One turning vector, and how many ticks it has turned:
The counts run from 0 to 139.
[ 0.33 -2.44  1.02 -1.11 -1.66  0.76 -0.89 -1.19 -0.58 -2.01 -2.38  2.90
 -0.88 -0.65 -0.05  0.53 -2.57 -1.94 -1.82 -1.50 -2.43 -1.39  2.77 -0.95
  1.78 -2.60  2.74  2.04 -2.96 -0.64 -1.49 -1.42 -4.35  3.69 -1.93  1.72
  2.06  1.39  0.55 -0.78  1.74 -0.95  0.79  0.18 -4.33  0.06 -1.25  3.65
 -1.21 -1.66 -1.34  1.46  1.86 -1.03  0.13 -2.27  2.22  1.97  1.88 -0.58
  0.35]
53
[ 1.81  0.89  2.93 -0.06  0.97 -1.05  0.91 -1.39 -1.95  2.84  2.44 -1.78
  0.27  0.09 -1.94 -1.92  1.38 -1.26  3.51  2.01 -1.39 -0.38  0.17  2.99
 -1.64 -0.61  0.42 -2.74  1.40  1.00  0.31  2.72  2.50 -4.65  0.66  2.60
 -3.43 -2.96 -2.20 -0.77 -0.17 -0.83  1.94 -1.18 -2.99  0.02  0.42 -1.92
 -1.91  3.05  1.43 -1.60 -0.29  2.83 -4.13 -0.58  0.02 -1.31 -0.93  3.01
 -0.54]
113
[-2.23 -4.77  0.39 -1.82  3.16  1.20  0.12  4.80 -1.52 -1.68  0.64  0.10
 -0.95  0.42  0.66  1.28 -0.49 -0.10  1.43  5.39  1.11 -0.19 -0.91  1.23
  2.14  0.17 -3.01 -0.42  2.71 -0.12 -0.15 -0.31  1.36 -2.57 -1.03 -1.07
 -0.39 -0.66 -3.62 -0.26 -1.36  0.54 -2.76  0.69  1.30  0.54 -1.02  2.04
 -1.02 -0.44  1.92 -1.06  1.37 -2.68  3.64  1.08  2.11  2.74 -3.69  1.79
 -3.19]
124
[ 0.48 -1.34 -0.76 -1.43  1.59  1.77 -2.71  0.31  1.07  0.85  0.45  2.92
 -1.59 -1.29  2.43 -0.47 -0.76 -3.26 -0.57 -0.98  1.88  0.64 -1.85  0.57
  0.18 -3.09 -0.30  1.34 -0.04 -2.19  1.46 -2.08 -1.59  4.77 -4.00 -0.62
  4.33  4.73  1.46 -2.47  1.38 -1.20  0.53  0.17  0.72 -1.11 -3.24  3.09
 -1.16 -0.93 -1.95 -0.06  0.96 -0.22  2.60  0.90  3.77  1.26  1.71 -0.03
 -0.80]
55
[ 1.81 -3.60 -0.40 -1.93  2.10 -1.66 -1.84 -0.43 -0.22  1.63  0.38 -1.44
 -1.11 -1.80  2.23  0.73 -2.34 -0.32  1.51  2.10 -2.81  1.29  0.40  0.14
  2.93 -6.10 -1.57  0.10 -2.19  0.57 -0.50  0.42 -3.16 -0.39 -1.50  1.03
  0.27  0.87  2.82 -0.42 -2.09  3.53  0.98 -1.58  1.29  0.28 -0.48  0.13
  2.48  0.58 -1.41 -0.65 -0.78  0.14 -0.96  0.27  3.67  2.69 -0.89 -2.22
  0.14]
105
[-1.39 -1.25 -1.02  0.82  1.21  2.50 -2.44  2.00  2.52 -2.83  2.11  0.23
  1.65  0.99  1.68 -2.31 -1.80 -0.04  1.45  0.55  5.09  1.29 -3.13  2.63
 -1.50  3.36  2.53 -0.29  1.41  0.33  0.13 -1.46 -0.55 -1.53  0.16 -0.07
  1.02 -1.31 -3.14  1.90  0.21 -0.11 -2.06  3.63 -1.73  0.89 -1.21  3.03
 -2.84  0.34 -1.34  0.03  0.61 -3.44  2.17  1.23  2.86 -0.07 -1.14  1.14
 -3.73]
42
[ 0.19  3.44  2.00  1.26  1.69  2.83  2.69 -0.28  0.80  1.56  2.07  1.27
 -0.50  1.75 -3.47 -1.17  3.50  2.03  0.46 -0.37  2.48  0.21 -2.50  1.48
 -2.20  4.57 -0.63 -1.68  0.61  1.91 -0.03  0.27  3.12 -0.69  2.63 -0.74
 -1.17 -1.03 -1.41  2.35 -0.80 -0.68  0.33 -0.06  1.65  0.87 -0.31 -1.75
 -2.12  0.43  3.39  1.88 -1.78 -1.62  2.14  1.56 -2.58 -2.61 -3.31  3.29
  0.21]
79
[ 5.20  1.01 -0.24 -2.55 -2.62 -2.08 -1.90  0.79  3.64 -2.09 -0.27  0.69
  2.29  1.99  0.34  0.13 -1.85 -0.03 -1.65 -1.17 -1.27  1.06  1.98 -1.34
  1.59 -0.70  2.25 -1.62 -2.83 -0.65  0.71 -0.34 -3.00 -2.03 -1.57  3.72
  0.47 -1.75 -2.09 -1.00  0.85  0.36 -0.51  2.49 -7.06  1.43  1.03  1.65
  1.24  0.81 -2.16 -0.07 -0.56 -0.78  0.74 -1.75 -1.22  0.17  2.11 -1.00
 -0.61]
134
[ 3.22  0.59  0.96 -0.89 -2.11 -0.33  3.65 -0.37  0.01  1.79  2.35 -0.11
 -0.15  2.95  2.55 -2.87  1.86 -0.89  0.36  2.07  0.32  3.11 -1.69 -1.38
 -2.06 -1.59 -0.51 -3.44  2.21 -1.93  2.56 -0.84  2.83 -2.41 -0.19  0.22
 -1.55 -0.64  0.81 -2.72  0.24 -2.23  0.56  0.93 -3.26  1.27 -1.14 -1.33
 -1.45  4.05 -0.71 -0.92 -0.34  3.24 -0.74  0.33  0.97 -1.49 -3.52  0.22
  0.97]
116
[ 1.54  0.84  0.79 -0.87 -3.19 -0.37  2.30  0.91  1.22 -1.13 -1.56  5.07
  0.82  3.74 -4.50  2.06  1.42 -1.00 -3.53 -0.34 -0.42 -0.08  1.78 -2.08
  0.75  0.72  0.43  1.50 -1.12  1.33 -1.28 -2.23 -1.16  2.33 -1.73  0.36
  1.78  2.66 -1.08  2.09  2.03 -2.77 -2.10  1.32 -4.03  1.88 -1.93  1.28
 -1.21 -2.05  2.07  2.02  0.35 -1.34  3.56 -1.95 -2.73 -0.05  1.76  1.67
  0.84]
50
[-0.67  1.81  2.16  2.53  1.25  2.69  0.56 -2.53 -0.40 -1.04  1.12 -0.50
  0.73  1.63 -2.59 -2.41  1.53  1.75  0.82 -0.96  2.22 -0.13 -2.04  1.90
 -0.48  5.42  0.48 -0.53  0.56  2.53 -3.67  0.94  0.35  0.01  3.73 -0.46
 -1.03 -1.82 -1.95  3.99 -1.73  0.58  0.56  0.13  1.81  1.00  1.22 -2.20
 -2.10  0.49  1.52  3.12 -1.70 -1.68 -0.35  1.11 -1.35 -2.82 -3.25  1.85
  0.16]
78
[-0.81 -1.45  0.98  1.45  4.05  0.69 -3.90 -2.10 -0.49 -1.40  0.21 -0.83
 -1.83 -1.44 -0.43 -2.30 -2.21  1.55  3.99  1.30  0.14  0.48 -0.42  0.21
  1.37 -2.71  2.34 -1.09 -0.61  1.21 -1.85 -1.46 -1.82  0.09  2.03  0.58
  0.01 -1.34 -0.02  0.27 -1.39  3.63  3.09 -2.97  1.01  0.43 -0.07  3.13
  1.10  0.80 -3.10  2.06  2.46 -2.54  0.19 -1.16  6.70  0.46 -0.32 -0.57
 -0.56]
73
[ 1.84 -2.47 -0.16 -2.04 -1.38  0.20  3.26  2.09 -0.35  1.21 -0.62  0.97
  0.91  1.61 -2.79  2.25 -0.15 -1.28 -1.35  4.08 -2.38  0.09  0.02  0.34
 -0.16 -4.15 -4.24  1.00 -1.77  1.47 -2.46  0.10 -0.07  2.03 -2.13 -2.09
  0.15  4.48  1.61  0.45  2.08 -0.93 -3.99  0.90 -0.85 -0.24 -3.26 -2.23
  0.99 -1.40  3.58  0.82 -0.52  1.85  0.27  0.02 -1.86  2.79 -0.45  0.58
  1.28]
18
[ 0.95  0.86 -0.37  1.18  4.34 -1.07 -2.31 -2.53  2.49  0.18  0.48 -0.39
  1.67 -0.58 -3.02 -1.11 -0.05  0.57  2.05 -2.96 -0.33 -2.90  0.87  3.74
 -0.83  0.75  1.81  1.11 -2.50  3.97  0.21  1.66 -2.58 -1.67  2.68  1.94
  0.59 -0.59  0.07  4.91  0.16  0.93  0.83  0.64 -0.12  0.54  1.15  1.37
 -0.76 -0.26 -0.86  1.07 -1.89  0.83 -1.88  0.16 -0.57 -0.90  2.62  3.25
 -0.80]
61
[-2.79 -1.78  0.99  2.50  2.15  2.45 -0.32 -1.96 -0.24 -1.43 -0.03 -0.96
 -1.00  0.53  1.62 -2.20 -1.08  2.29  2.97  1.25  2.64  1.34 -3.38  0.22
 -0.02  0.03  0.93  0.74 -0.71  2.21 -2.88 -2.05 -2.25  0.04  2.60 -1.38
  0.75 -1.58  1.49  2.98 -1.06  2.84  0.97 -0.02  2.25  2.09 -0.25  2.01
 -0.96 -0.46 -1.98  2.60  0.64 -3.45  0.55 -0.40  6.28 -0.14 -2.22  0.08
 -1.73]
74
[ 4.21  1.88 -0.71 -0.53  2.60 -1.28 -2.28 -0.42  0.78 -0.22  2.00 -4.67
  2.85 -0.35 -1.67 -2.23 -0.23  1.65  3.70  0.46 -1.19 -0.28 -1.12  2.60
  0.29 -0.39 -0.61 -3.86  0.65  1.82  0.43  2.47 -0.91 -3.67  3.59  0.91
 -1.21 -1.79 -0.77 -0.54  1.75  0.03 -0.48  0.41 -0.53 -1.74  0.79 -1.38
  1.17  3.42 -1.70 -0.04 -2.99  1.21 -1.60  0.18 -2.20 -1.51 -0.15  1.35
  0.02]
28
[ 0.23 -1.87  0.19 -1.34  0.40 -0.09 -1.79  1.79 -2.58 -4.38 -0.84 -1.90
  1.17  0.63 -1.79  0.67 -3.03  3.05  1.62  4.08 -1.48  0.41  0.42 -0.90
  5.18 -0.20 -1.88 -2.49 -0.06  0.82 -3.73  0.85 -2.23 -0.84  1.18  0.89
 -1.38 -1.79 -3.27 -0.40 -0.13  2.20 -1.79 -0.76 -0.85 -0.18  0.21  0.36
  2.82 -1.01  0.79  1.47  1.73 -4.67  2.01 -1.41  1.44  3.18 -2.44 -1.53
 -1.47]
122
[ 3.77  1.24  2.75 -1.92 -1.45 -1.12 -0.62 -2.98 -0.16  2.67  2.23  1.49
  0.12  0.19 -0.26  1.08  1.37 -2.33 -1.45 -4.12 -1.38 -2.24  1.57  3.45
  0.85  0.34  0.29 -0.21 -2.39 -0.71  1.69  3.38 -0.33  0.83 -2.71  4.11
 -1.03 -0.03 -0.15  0.73 -2.69  0.34  2.61 -0.77 -1.15 -0.51  1.55 -2.97
 -2.14  1.73  0.85 -0.86 -2.55  1.38 -3.72  1.90 -3.06 -1.04  0.20  0.65
  2.26]
97
[ 2.47 -0.21  2.46  0.21  1.05 -0.96  3.35 -4.59 -0.35  0.24 -1.28  0.15
 -0.09  1.88 -2.71 -2.05  2.25 -0.27  0.28 -2.83 -3.87 -2.06  2.58  0.04
  0.99 -1.18  2.19  0.40 -1.29  0.78  0.41  0.05 -2.36  0.84  1.33  1.54
  0.86 -0.41  3.66  2.67 -0.44 -1.93  2.68  0.15 -2.21  1.45  0.45 -0.54
 -0.68  1.92 -0.71  2.49 -2.58  1.60 -3.93 -2.32 -1.81 -1.57 -0.33  2.16
  2.52]
65
[-0.74 -1.03  1.38  2.06  0.75  1.40 -1.24 -0.92 -2.95  0.74  0.98 -2.64
  1.60 -0.97 -1.75 -0.23 -0.70 -0.45  4.28  1.29 -0.83 -1.09 -0.89  4.83
  0.04  0.37 -0.95 -0.30 -0.95  3.92 -4.95  3.78 -0.84 -0.26  1.16  1.20
 -3.10 -1.60 -1.97  2.63  0.11  1.69 -0.98 -1.35  1.11 -0.94  0.31 -3.78
 -1.16  0.78  2.85  0.47 -1.73  0.83 -3.77  0.92  0.37  0.91 -1.08  1.50
  0.18]
110
[ 3.19 -1.40  0.97 -2.90  1.64 -2.80  3.82  0.41 -1.59 -2.30 -1.22 -1.40
  0.49  3.07 -3.37 -1.16  0.49  1.07  0.97  2.45 -4.67 -1.88  3.21 -1.09
  3.50 -2.12 -0.65 -1.81  1.59  0.17  1.24  0.50 -0.67 -4.14  3.38  0.86
 -0.15 -2.88 -0.50  0.48 -0.03 -1.30  0.91  0.15 -3.39  0.88  1.49 -0.19
  0.98  1.70  0.54  1.45 -0.20 -0.13 -2.13 -2.70 -2.33  0.60 -3.22  1.96
 -0.23]
32
[ 1.68 -0.82  0.44 -0.55  3.75 -0.54  4.25 -1.16  2.94  2.85  0.63  1.41
 -0.55  1.78 -2.04 -1.12  3.52 -0.29  0.62 -0.92  1.09 -2.04 -0.78  1.10
 -2.09  0.06  0.19  1.76  0.27  2.23  2.74 -0.88  1.03 -2.18  1.36 -1.25
  1.64  1.13  2.85  3.89 -0.37 -1.97 -0.88  1.50  0.34  1.52 -1.08  0.64
 -2.01  0.78  0.77  0.59 -1.89  2.72 -1.78  0.76 -1.49 -2.21 -0.26  4.94
 -0.51]
63
[ 1.36  0.65 -1.02 -1.98 -1.52  0.18 -1.64  2.54  4.16  2.08  3.90  0.98
  2.51 -0.30  2.14  0.08  0.07 -0.67 -0.10  0.31  3.15  2.55 -3.43  2.87
 -4.27  0.73  1.17  0.35 -1.54  1.56  1.38  1.12  0.92 -3.14 -3.44  1.47
 -0.58 -0.07 -1.66  0.85 -1.10  1.37 -2.25  2.62 -2.49  2.35 -1.85 -0.26
 -2.30  0.16  0.50 -3.05 -1.14  0.84  0.58  2.19 -0.28 -0.69  2.17 -0.54
 -1.56]
10
[-1.59 -0.68 -0.25  1.23  0.13  1.36 -6.01  1.65 -0.03 -3.67  0.83 -0.30
  1.34 -1.28 -0.15 -2.17 -3.06 -1.13  3.01 -0.21  2.49  0.93 -1.67  1.87
  0.50  1.64  2.51 -0.94  0.68  0.78 -2.06 -0.33 -2.03 -1.14  0.74  1.42
 -0.49 -3.03 -4.72  0.05  1.71  0.29 -0.29  0.42 -2.46 -0.48 -0.48  3.70
 -1.19 -0.30 -1.41  0.47  2.59 -3.40  1.28 -0.35  3.22  0.46  1.13  0.40
 -3.45]
41
[ 2.85  2.58  2.11 -0.13 -3.97  1.34  2.73 -1.17  1.52  4.21  1.83  1.73
  1.77  2.30  0.11  0.39  2.08 -1.72 -3.74 -0.78 -0.99  1.70 -1.13 -0.05
 -3.08 -0.56 -0.25  0.65 -3.55  1.47 -0.57  0.44  0.83  1.05 -2.68  1.46
 -0.44  2.66  0.82  0.30  0.99 -0.66 -1.32  0.89 -1.57  1.18 -1.56 -3.29
 -1.87  0.38  2.82  0.19 -2.23  2.29 -0.15  0.50 -2.56 -1.53  0.57 -0.70
  2.03]
99
[ 1.94  1.56 -0.36 -0.29  0.68  1.91  1.03  1.48  2.50 -2.54 -0.01  0.33
  3.62  4.26 -0.98 -1.72  1.74  0.37 -1.77 -3.12  2.59 -1.37 -0.96  1.48
  1.13  5.11  0.64  0.02  0.57  0.41  0.57 -1.67 -0.73 -0.32 -1.28 -0.25
  1.67 -0.46 -1.41  2.39  0.22 -1.57 -2.34  3.16 -0.43  0.43  1.21 -0.32
 -2.14  1.27 -0.28  1.65 -3.09 -1.94  1.64  2.20 -3.35 -2.23 -1.68  2.98
 -0.79]
46
[-2.21  0.49  0.03  1.63 -2.35  3.98 -1.53  2.06 -3.11 -1.74  0.91  0.17
 -0.17  0.52 -0.79 -1.58 -1.33 -0.75  0.82  2.88  1.61  2.50 -1.97 -0.70
 -0.06  0.41 -1.15 -2.06  1.59 -0.45 -3.74 -1.65  0.88  3.83  0.06 -0.86
  0.63  1.48 -3.13 -2.46  3.79 -2.77 -2.45 -0.02 -1.53 -1.64 -2.31  1.16
 -1.00 -1.21  0.55  1.81  3.17 -2.12  3.69 -0.90  3.53  2.13 -1.11  0.07
 -1.06]
38
[-1.10  1.01  1.44  1.77  0.03  2.19  1.45 -0.51 -2.35  2.18  1.31 -1.17
  0.64  0.66 -1.87 -0.34  0.98 -0.83  2.94  2.62  0.80 -0.35 -2.82  3.59
 -3.15  1.28 -1.22  0.27 -0.12  4.87 -3.09  2.03  1.93 -1.70  0.49 -0.96
 -3.39  0.44 -0.81  3.00  1.88  0.60 -1.73  0.59  0.79  0.56 -1.54 -3.28
 -2.49  0.53  3.72 -0.31 -0.93  2.11 -2.20  1.91  0.18  0.94 -2.11  3.69
 -1.65]
111
[ 0.61 -3.61  1.61 -0.93 -1.94  0.05  3.56  1.91 -1.23 -3.42 -1.47  1.78
 -0.62  3.39 -0.32  1.83 -1.17  0.81 -2.80  3.16 -0.46  0.58  0.97 -1.06
  2.51 -0.13 -1.06  0.72 -1.50 -0.16 -2.45 -1.37 -0.67 -0.90 -2.09  0.20
 -0.72 -0.56 -1.38  1.76 -3.84  1.74 -1.57 -0.67 -1.53  4.25 -0.26 -0.98
 -0.36 -1.71  2.55  1.91  0.45 -4.30  2.10 -0.25  1.23  1.03 -3.47 -0.71
 -0.86]
1
[-0.69 -4.17  3.04 -2.55  0.32  0.52  0.13  2.43 -3.36 -0.37 -0.08  2.28
 -2.40 -0.33  0.38  1.33  0.16 -1.93 -1.64  1.72 -1.54 -1.85  1.42  0.81
  3.92 -1.97 -3.73  0.41  1.52 -2.46  0.66  0.27  0.75  0.20 -4.29  1.62
 -0.19  0.25 -2.13 -2.88 -2.80  0.71  1.49 -1.66  1.14  0.00 -0.49  0.03
 -0.64 -0.94  1.57 -0.88  1.66 -2.95  2.41  1.40  1.09  1.91 -2.87 -0.26
  0.97]
3
[ 3.96 -2.36 -2.37 -4.04  0.75 -1.36  1.55  3.25  4.46 -1.38 -0.67  1.31
  1.78  3.94  1.56  1.32  0.32 -0.77 -3.06  1.20  1.01  0.27 -0.02 -0.96
  2.22 -2.26 -1.38  0.60 -0.39 -1.53  2.97 -2.03 -1.30  0.14 -3.52 -0.33
  3.60  2.57  2.39 -0.87  0.65 -1.37 -2.97  3.58 -2.54  2.01 -1.26  1.84
  0.60  0.05 -1.29 -0.66 -0.90 -0.74  3.25 -0.37  0.48 -0.07 -0.42 -0.86
  0.12]
136
[ 0.13 -3.22 -1.64 -1.82  1.03  1.21 -1.48  1.29  0.43 -2.99 -2.62 -0.29
  1.70  1.96 -0.98  1.15 -2.18 -0.47 -1.46  0.67 -0.23 -0.93 -0.25  1.54
  4.38 -0.84 -1.71  1.80 -2.58  0.44 -3.77 -0.18 -4.17  4.52 -1.85 -0.79
  2.60  3.17  1.80  1.96  2.46 -0.80 -4.12  1.20  0.74 -0.37 -1.23 -0.79
  0.66 -2.08  0.27  1.87 -1.69 -1.54  1.14  0.82 -0.63  2.63  0.10 -1.07
  0.15]
139
[ 5.31  2.03  0.52 -2.33 -2.19 -1.62  1.44 -0.33  1.52  5.36  2.48  1.57
  0.83  0.87 -1.33  0.83  2.14 -1.20 -3.12  0.60 -1.91  3.00 -0.37 -1.01
 -2.63 -3.30 -2.67 -1.84 -2.84  0.28  2.32  0.55  1.15  0.09 -2.31  1.29
 -0.13  2.40  2.35 -3.50  0.90 -0.38  0.11 -0.01 -2.80 -0.52 -1.95 -1.62
 -0.34  0.51  0.82 -1.17 -1.92  2.93  1.17  0.12 -1.83 -0.36  2.69 -1.27
  2.80]
100
